[[125 114 122 134 125 125]
 [129 154 142 116 132 131]
 [126 143 144 119 127 129]]
->
[[129 154 142 116 132 131]
 [126 143 144 119 127 129]
 [125 114 122 134 125 125]]

[[120 118 133 139 133 120 131 122 119 123]
 [140 133 126 125 104 128 156 139 142 138]
 [143 104 114 119 119 129 117 121 119 127]
 [125 137 135 142 130 126 131 130 130 132]
 [148 119 131 127 120 132 106 131 133 134]
 [151 112 141 134 121 139 101 134 129 116]]
->
[[151 112 141 134 121 139 101 134 129 116]
 [148 119 131 127 120 132 106 131 133 134]
 [143 104 114 119 119 129 117 121 119 127]
 [140 133 126 125 104 128 156 139 142 138]
 [125 137 135 142 130 126 131 130 130 132]
 [120 118 133 139 133 120 131 122 119 123]]

[[107 113]
 [133 115]
 [113 135]
 [138 123]
 [123 153]
 [132 141]]
->
[[138 123]
 [133 115]
 [132 141]
 [123 153]
 [113 135]
 [107 113]]

[[135 129 134 123 145 127 140 131 142 141 139 146]
 [132 116 110 123 132 115 135 131 108 123 103 112]
 [144 118 119 116 128 119 119 133 121 129 132 130]
 [139 115 121 114 113 117 112 138 121 115 139 127]]
->
[[144 118 119 116 128 119 119 133 121 129 132 130]
 [139 115 121 114 113 117 112 138 121 115 139 127]
 [135 129 134 123 145 127 140 131 142 141 139 146]
 [132 116 110 123 132 115 135 131 108 123 103 112]]

[[114 114 123 133 129 110 121 121]
 [133 139 139 127 126 137 137 135]
 [136 138 126 127 136 142 126 127]
 [122 120 132 128 130 132 129 130]
 [112 108 133 131 123 116 128 127]
 [120 116 129 126 123 123 129 130]
 [124 131 135 134 130 125 130 127]
 [128 124 137 132 127 132 135 131]
 [132 139 127 132 139 135 124 124]
 [144 145 131 121 133 155 134 136]]
->
[[144 145 131 121 133 155 134 136]
 [136 138 126 127 136 142 126 127]
 [133 139 139 127 126 137 137 135]
 [132 139 127 132 139 135 124 124]
 [128 124 137 132 127 132 135 131]
 [124 131 135 134 130 125 130 127]
 [122 120 132 128 130 132 129 130]
 [120 116 129 126 123 123 129 130]
 [114 114 123 133 129 110 121 121]
 [112 108 133 131 123 116 128 127]]

[[146 118 129 104 111]
 [125 149 113 138 106]
 [137 110 152 136 143]
 [114  98 123 135 119]
 [140 135 142 155 116]
 [126 113 128 101 146]]
->
[[146 118 129 104 111]
 [140 135 142 155 116]
 [137 110 152 136 143]
 [126 113 128 101 146]
 [125 149 113 138 106]
 [114  98 123 135 119]]
---
[[148 128]
 [152 136]
 [115 122]]
->
[128 152]

[[152 126 144]
 [129 132 131]
 [132 129 128]]
->
[144 132 132]

[[137 144 127 133]
 [122 154 131 132]
 [138 144 127 132]]
->
[133 131 144]

[[104 114 119]
 [127 119 140]
 [150 127 139]
 [142 123 136]
 [123 119 134]]
->
[119 119 150]

[[128 122 129]
 [154 120 122]]
->
[129 120]

[[111 127]
 [146 123]
 [128 122]
 [152 153]]
->
[127 146]
---
[[132 120 138 119 116 124 130 130 133]
 [131 128 125 129 124 110 130 134 125]
 [118 129 128 143 129 128 104 124 130]
 [129 130 123 124 124 129 128 122 130]]
->
[[132 120 138 119 116 124 130 130 133]
 [118 129 128 143 129 128 104 124 130]
 [131 128 125 129 124 110 130 134 125]
 [129 130 123 124 124 129 128 122 130]]

[[117 110 112 126 132]
 [133 125 127 123 126]
 [118 148 135 140 136]
 [138 139 118 105 109]
 [119 141 132 138 133]
 [128 130 126 129 128]
 [148 123 133 146 129]
 [134 129 117 128 131]
 [106 151 122 122 121]]
->
[[118 148 135 140 136]
 [148 123 133 146 129]
 [119 141 132 138 133]
 [133 125 127 123 126]
 [128 130 126 129 128]
 [106 151 122 122 121]
 [138 139 118 105 109]
 [134 129 117 128 131]
 [117 110 112 126 132]]

[[136 140 102 135 155 122 114 127]
 [136 110 127 133 138 120 121 135]
 [133 131 118 138 152 124 100 118]
 [137 115 131 132 137 123 134 139]
 [140 118 121 138 150 123 110 129]]
->
[[137 115 131 132 137 123 134 139]
 [136 110 127 133 138 120 121 135]
 [140 118 121 138 150 123 110 129]
 [133 131 118 138 152 124 100 118]
 [136 140 102 135 155 122 114 127]]

[[124 106 122 128 105 145 116 126 124 123 126 147]
 [133 130 129 126 127 135 134 135 127 132 137 124]
 [129 129 119 134 129 137 127 129 129 129 130 120]]
->
[[133 130 129 126 127 135 134 135 127 132 137 124]
 [124 106 122 128 105 145 116 126 124 123 126 147]
 [129 129 119 134 129 137 127 129 129 129 130 120]]

[[125 120 134 153 144 116]
 [128 126 132 128 128 126]
 [121 119 122 128 134 131]
 [123 123 128 124 134 130]]
->
[[125 120 134 153 144 116]
 [128 126 132 128 128 126]
 [123 123 128 124 134 130]
 [121 119 122 128 134 131]]

[[121 128 110]
 [112 118 124]
 [148 121 156]]
->
[[148 121 156]
 [112 118 124]
 [121 128 110]]
